Each row is where one point has got to under a steady rotation. How many ticks took it there?
The counts run from 0 to 106.
[  8  13 -14 -10   1 -45  -9  -1  -9 -32   4   2  11   5 -33  35   5  -3
   4 -18  -2   8   1 -10 -18  33  31 -22  17  13  10  35  -3   6  16 -13
 -21  35  52 -10 -64  27   7   0  18 -29 -15 -16] => 40
[ 25   0  -4 -12 -17 -13 -14  -7 -28  -9  25 -46   3 -21 -76  14  -3 -26
   5  14  21   2 -33   3 -10  12  32   1  33   7  -7 -11  10 -30  13   5
 -32  39  23 -42 -37   2  -3  18  27 -19 -20  -7] => 74
[  3   9 -35  -9  22 -14 -21  27 -15 -17  10  14  23 -24 -46   0   1   5
  -1 -22  -2 -31 -15  10  35  14  38 -14  -6  26 -24  38  -8 -24 -29  -8
 -26  35  27 -38 -45  29   9   7  24 -20  11   3] => 34
[ 26  -5  -1 -15 -10 -16  -6  -5 -41 -23  13 -46  20   6 -47  15  -9 -33
  -9   2  22  -1 -25  11  -7  21  16   2  63  11  10  17  11 -22   5   8
 -30  26  14 -27 -36  17  -6 -19  16 -44 -10   4] => 75
[ 31 -18  19 -19 -20 -34   5   0  23 -12 -28 -24  -9  31 -30   9  13 -19
 -17 -24  31  -9  25  -3 -21  12  16 -16  22  32  25  31 -56 -10  -2  -6
 -23  10  28  -3 -39 -16 -20  -4  16 -23 -45 -14] => 105
[ 31   1 -11 -20 -19 -27 -15   5  43 -41 -18  18 -31 -31 -40  20   1   4
 -11  -4   7 -29  -3   2 -30  31   6 -23  -7   4   8  30 -19 -32  16  -4
 -33  11  19 -30 -23   3   4  31   5 -30 -48 -22] => 5
[ 29  18 -18  -7  17 -39   6   3 -13   3 -12   1   5 -12 -25   8  20 -14
  -2 -34 -12 -17 -11   5 -11  15   9  -3   8  40 -41  -4 -59 -16 -16 -13
 -40  11  54 -24 -57 -21  16  11  11  15 -17   2] => 38
[ 27  -8  14 -10   6   3   8   7  18 -31   8 -18 -36  -5 -68 -26  -2 -17
 -29  10  26 -30 -28  -4  38  15  10  -8 -14   9 -12  21 -33 -43 -21 -21
 -17   3  -2 -11 -24 -10 -26   3  22 -23 -36  15] => 65
[ 24  -2  -9 -24 -15 -13   0   0 -18 -20  19 -32  -5 -40 -54 -11  15  -1
   2  11  -2 -12 -31   9   1   4  21   8  15  24 -41 -21 -12 -38  19  -7
 -26  20  13 -56 -44 -20  -2   9  25  14 -38   6] => 73
[ 31  10   1 -19 -15  -1   3   7 -19  -5 -16  12 -15  26  16   2  21 -13
  -9 -47  -5  -1   9  -1  21  35 -25 -16   5  45  -6  42 -24 -22 -46 -23
  -2  -7  37 -13 -28 -11  23 -19 -30 -38 -42   6] => 91
[ -8 -11 -20 -27 -16  -6   8  26 -25 -38  -1   3 -14  12 -18   4   4 -41
   4 -29  33   1  -6 -10  49  18   7 -19 -12  18  43  41   2 -17 -25 -20
 -12   3  10 -18 -52 -16   8  -7  22 -12 -34 -23] => 95
[  9  -7  33  -9 -13  11  20  -7  -1 -44  -5  -2 -32  27 -19   7  19 -15
 -48 -20   2 -14  -8   7  30  26  -4   6 -29  23  33  37  -1 -25 -42 -17
 -21  14  12 -17  10  38  10 -45 -14 -35 -28   1] => 56
[ 20  -8   4  -5 -18 -39 -13  -1  16  -1 -27 -14   1   3 -31  11  11 -21
 -21 -16  41 -18   8 -10  -6  10  26  -6   4  24  35  11 -62 -37 -22 -17
 -31   7   8 -19 -38 -33 -12   4  38  -8 -19  -8] => 104
[ 29  10 -21 -10  19 -30  18  11 -26   4 -16  -9  -2   7 -25  -1   8 -14
  -5 -42  -8 -11 -40   4   8  28  13   1   7  19 -24  32 -49  -7  -9 -15
 -57   0  42 -10 -36 -29  14 -20  -1  -1  -9  -3] => 37
[  5 -12   9 -16  -5 -28   3  29   0 -19  -3  -2 -10 -38 -51  20 -20 -35
 -22 -19  40 -29   9   2  24  15  18  -7   0  17  15  22   4 -38 -25 -12
 -24  19  26 -25 -32   9  13  53  22  -2  -8 -25] => 0
[ 14   6  23  -2 -18  -1  12  -3  17  -6  -4   0 -55 -15 -50 -11  39   0
 -23  -6  -8 -16  -6 -14  14   8   0  22 -48  27  -1 -12 -32 -46 -42 -22
  -8   7  18 -31  10 -16  20   7  -6  -3 -46 -15] => 58
[ 14  -5 -20   0  10 -12 -23  19 -10   1  -1  -6  22  -7 -61  24 -14  -3
   2 -19   7 -12 -29 -12  29  25  36 -24 -36  15   0  51 -15 -36 -27   4
 -39  27  26 -28 -31 -11   4  -2  11 -28  16  -6] => 35
[  3  19   3 -16 -27 -13  -7 -18   6 -34 -11  15  -8 -12  -3  34  40   4
 -33  -5 -11 -15   1  -1  -6  39  17  15 -31  26  47   8 -10 -35 -30 -20
 -27  25  23 -29 -42  14  28 -38  11  -6  -7   5] => 49
[ 39  12  -3 -15 -22  -7 -12 -10  -2  19 -12 -28   7 -17 -40  26  20  22
  -2   7 -31 -26 -23  30 -17  27   4  -7   7  21 -35   9  -4 -44   4   0
  -9  37  20 -46 -19  13   7   9 -19 -39 -36  35] => 78
[  1  12  -9  -8 -23 -21  -7 -11  20 -32   3 -11 -22  16 -38 -19  23   7
 -31 -26  30   8 -17  43  -4  -3  14 -16 -14  12 -19  14  -7 -46 -41 -24
 -20  26   2 -32  13  27   6  -8  12 -19 -48  -4] => 63
[ 27 -22 -13 -10 -18  14  -7   4 -28 -31  12   5 -21 -34 -33   7  30 -19
  -1  16 -14 -35  -7  22  -6   7   8  25   6  23  32  -5  -9 -33 -15   9
 -46  35  -5 -77 -16   1  15  -5   4  -7 -22  -9] => 14
[ 16 -25  -1  -2  14  -1  20  15 -24 -13  22 -10 -18 -13 -60 -25  10 -24
 -25 -22  17  -1 -29  15  -2   5  16  10  30  29 -36   4 -12 -14 -14  -8
 -28  13  23 -47  17  16 -11  11 -11 -21 -61 -36] => 67
[ 24 -35  24  -9   4   8  16  17   2 -17  15 -35 -34  -7 -74 -19 -16 -27
 -15   0  24  -8 -30  -3  26   4  10  -8   3  10 -24  15 -35 -27  -8 -13
 -15   9  31 -23  -3  -4 -24   6  -1 -18 -50 -20] => 66
[ 20 -27   3 -23 -41  22 -20   2  -6 -25  29 -23 -30  10 -50 -11  12  -5
  26  19  -9 -15  -1   3   9  12  11  -8 -26  18  29  18  22 -19  -6  -3
  -7  59  15 -45 -37  24  11   4  18 -29 -29  15] => 20
[  1  12 -18 -24 -28 -21 -20  13  13  -6  -1  25 -13 -12 -22   4  28   4
  19 -30 -15   5  15  -7  18  20  -2 -36 -35  37  -6  24  -1 -29 -32 -23
  22  14  36 -40 -43 -12  28  30   3 -15 -53 -27] => 93
[ -6 -23 -30 -24  -9 -20   9  26  -8 -11 -31  21   9 -12 -31   6  23 -12
 -16 -36  12 -11 -19  19  11   9  37  10  -6  26  28  32 -24  -8 -16 -14
 -42   9  -1 -61  -3 -11   1  -5  11   1 -59 -47] => 102
[  2   6   5  -9 -19 -22   1  -6  -7 -34 -12  21   3  -8  -5  37  47  14
 -29 -16 -30 -10   8  13 -21  29  19   7  -7  32  21  14   1   2 -31  -4
 -30  28  43 -44 -14  36  36 -30  -8 -13 -20 -20] => 48
[  0 -38  -1 -24  -2 -11   9  29  11  -9 -19  15  14  -5 -36  14  16   6
  -8 -19  10  -2   3   3  19  19  31 -25 -19  28   7  41 -26   3 -12  -8
 -17   9  26 -51  -9  -7 -19 -14  -7 -11 -53 -50] => 101
[ 37 -17  14  -3 -21  12  -5   4 -37  22   8 -34 -19  18 -29 -25  31 -19
   7 -12   1 -19  -3  30  21   2  -6   9  -7  44 -11  -1 -28 -41 -55  -4
 -18  33  20 -36  -4  -6  13  -4  -8  -7   0  27] => 23
[-10  -4  25 -14 -25  -6 -10  -9  12 -41  25 -26  -4  14 -39 -16  20  -5
 -26 -39  42  18  13  22   1   7  11 -22  -9  36 -24  10  -6 -34 -49 -17
 -16  13  18 -31  12  18   8 -33   4   5 -35 -21] => 62
[ 42  -2   3 -26 -14  20   6  -3 -29 -11  14 -17  -1 -28 -26  19   3 -13
   0  10 -28 -25 -16 -32  22  44  14  10  10  14  -1  21   5 -20  21   7
 -20   8  26 -44 -55 -13   4 -11   2 -28 -11  10] => 80
[ 20  15  -8   1  -6 -50  13  -3  -9  10 -30  -6 -25  -3 -33  55  19 -13
 -14   1 -32 -30 -31  16  -4  19   4  13   1  12  28   1 -29 -22 -12 -19
 -44  39  41  -7 -40   5  19   6  11 -18 -19   5] => 44
[ 31  -4   1 -27 -36  14  -9 -16 -14 -37  11  -9 -32   9  -5 -33  43   0
   2   1 -22 -21  21  37 -23   7 -19   4  11  31 -16  -4 -36 -14  -9 -10
  -8  25  16 -47 -37  10  20 -10   4 -15 -51  22] => 18
[  2 -15  31   7 -23  -7   5 -10  10 -33   3  -8 -20  24 -41  28  12  -9
 -32   3  15  -7  17  -6  10  18  14 -10 -22  21  45  20  14 -24 -50 -19
  -6  34  31 -14   2  53   4 -21  -6 -43 -16 -11] => 55
[ 36   5  18 -24 -23 -10  -1 -10 -21   0  -1 -38  23  -4 -21  24   4   2
 -22  -8 -15 -21 -19  36  -3  21   1 -12  24  32 -49   5 -24 -40 -23   6
 -14  19  26 -39 -19   9 -11 -26 -22  -8 -21  42] => 77
[ 31 -15  17 -26 -29  13   7   2 -44   2  26 -27  15 -22 -27  22  -1 -15
   8 -17 -10   0  -7 -25  10  44  10   5   2  36  -6  13  15 -17  10  12
 -23  10  49 -47 -44 -24  17 -29 -19   3 -17  -2] => 81
[ 14   6  13  -1 -19  -4 -20  14 -33  26   1 -13  -2  -5 -27  36  12 -35
   9 -20  11  -4   5 -14  28  29  -1  -6  -8  39  32  16  14 -56 -57  -6
  -1  33  22 -31 -33 -21  34  12  -9 -30  -4  -2] => 89
[  8 -18  30  -9  -5 -21  12   3  -6 -16   4   6  14  -3 -14  44  25  -3
  -8 -19 -19  -4  21   0 -10  25  17 -10  -1  49  10  11 -21  20 -18   3
 -25  27  76 -36 -17  27  24 -34 -29  -5 -26 -27] => 47
[ 22  -1   7 -24 -49 -10  -4  -1 -54  19  16 -37  14  -4 -14  23  24 -21
   6 -32   2  15 -19  19 -20  34   1  16  17  38  -7   2  18 -14  -5   0
 -32  21  40 -46 -24  -5  31 -19 -15  -7 -26  -5] => 82
[ 38 -18  13  -6 -30  20 -23  -5 -22 -22  16 -18 -15 -13 -22   4  22 -23
   9  13  16 -30   9  -3  -6  19   5  16  -3  25  49  -1 -19 -45 -23  12
 -44  27  -8 -52 -21 -19   9 -18   1 -21   7   1] => 15
[ 20  -5  12 -12   4 -20  22  13  -2 -29 -17  -2  -4   1  -1  20  -6 -40
 -44 -49  34 -29  -6  28   0  24  -2  -9  30  24   0  50 -19 -32 -36  -9
 -49   7  26 -24   8  16   4  -5 -22 -21 -21 -23] => 2
[  0  -4 -16 -28   3 -30   9   8 -14 -57  -2  -1  29   6  -8  35  -1  -2
 -13 -22  -2  -1 -11   1  11  34  24 -23   2  16  11  44 -12   5   2  -6
 -39  28  46 -14 -65  22  -2 -44  12 -11  -9  -5] => 41
[ 20   1  -5   2  14   6 -13   5 -26 -16  16  -4   6 -29 -45 -23  21 -20
 -32 -17  23 -14 -22  20  -3   8  29  12  46  28 -18   7 -13 -32 -34 -13
 -36  20   7 -61  -3  19   2   3  12 -25 -28 -24] => 68
[ 45   9   8  -5 -11  -1 -26 -15  21 -23   3 -44   8   4 -52  -1  -4  13
 -30 -12  28  -2 -21  -3 -36  34  23 -26  17   7 -17  32 -22 -52 -13   9
 -28  11   3 -34  -9 -11 -14 -27  -1 -39 -28  -6] => 70
[ 17  16 -21  -3   4 -53 -19   3  -3  -4   2  -3   8  -9 -54  19  16  -2
  11 -26  -2  -4   9  -7 -31  20  26 -24  12  26 -18   2 -42  -6   2 -13
 -17  22  64 -26 -59   2  15  20  16  -7 -13 -12] => 39
[ 14 -44   1 -22 -21   4  12  15  -1 -30   8  10 -25 -31 -38  15  23  -7
   9  17 -29 -26  -9  36  -7   5   2   5  -2  26   7   2  -8  -9   3   8
 -35  36  11 -71   1  16   8  -3 -21 -15 -55 -15] => 13
[ 18 -19   9 -25 -19 -33  30  -2  10 -38 -27   2  -4  23 -23   0  21 -10
 -26 -19   9 -15  21  21 -15   3  17  -8  37  34   4  30 -49  17  13 -11
 -14  10  21 -23 -41  17 -24 -11  15  -8 -64  -2] => 106
[  6 -17  39 -16 -36 -22  26 -11   5 -15 -13 -29 -48  22 -21  30  27 -14
 -19  -4  -4   3 -16 -15   5  28  -6   2 -34  23  35  11 -23 -12  -6 -14
 -24  17  47   0 -30 -16  10 -24  -6   3 -43   2] => 51
[  4  -9  25 -18 -23 -19  44  -4 -17 -25  -5  -4 -54  13 -18   7  40 -29
 -23  -5 -10  -1   1   2   4  13 -23  26  -8  31  21 -10 -26   1  -5 -23
 -11  19  50 -10 -28  14  29 -10  -5   8 -63  -7] => 52
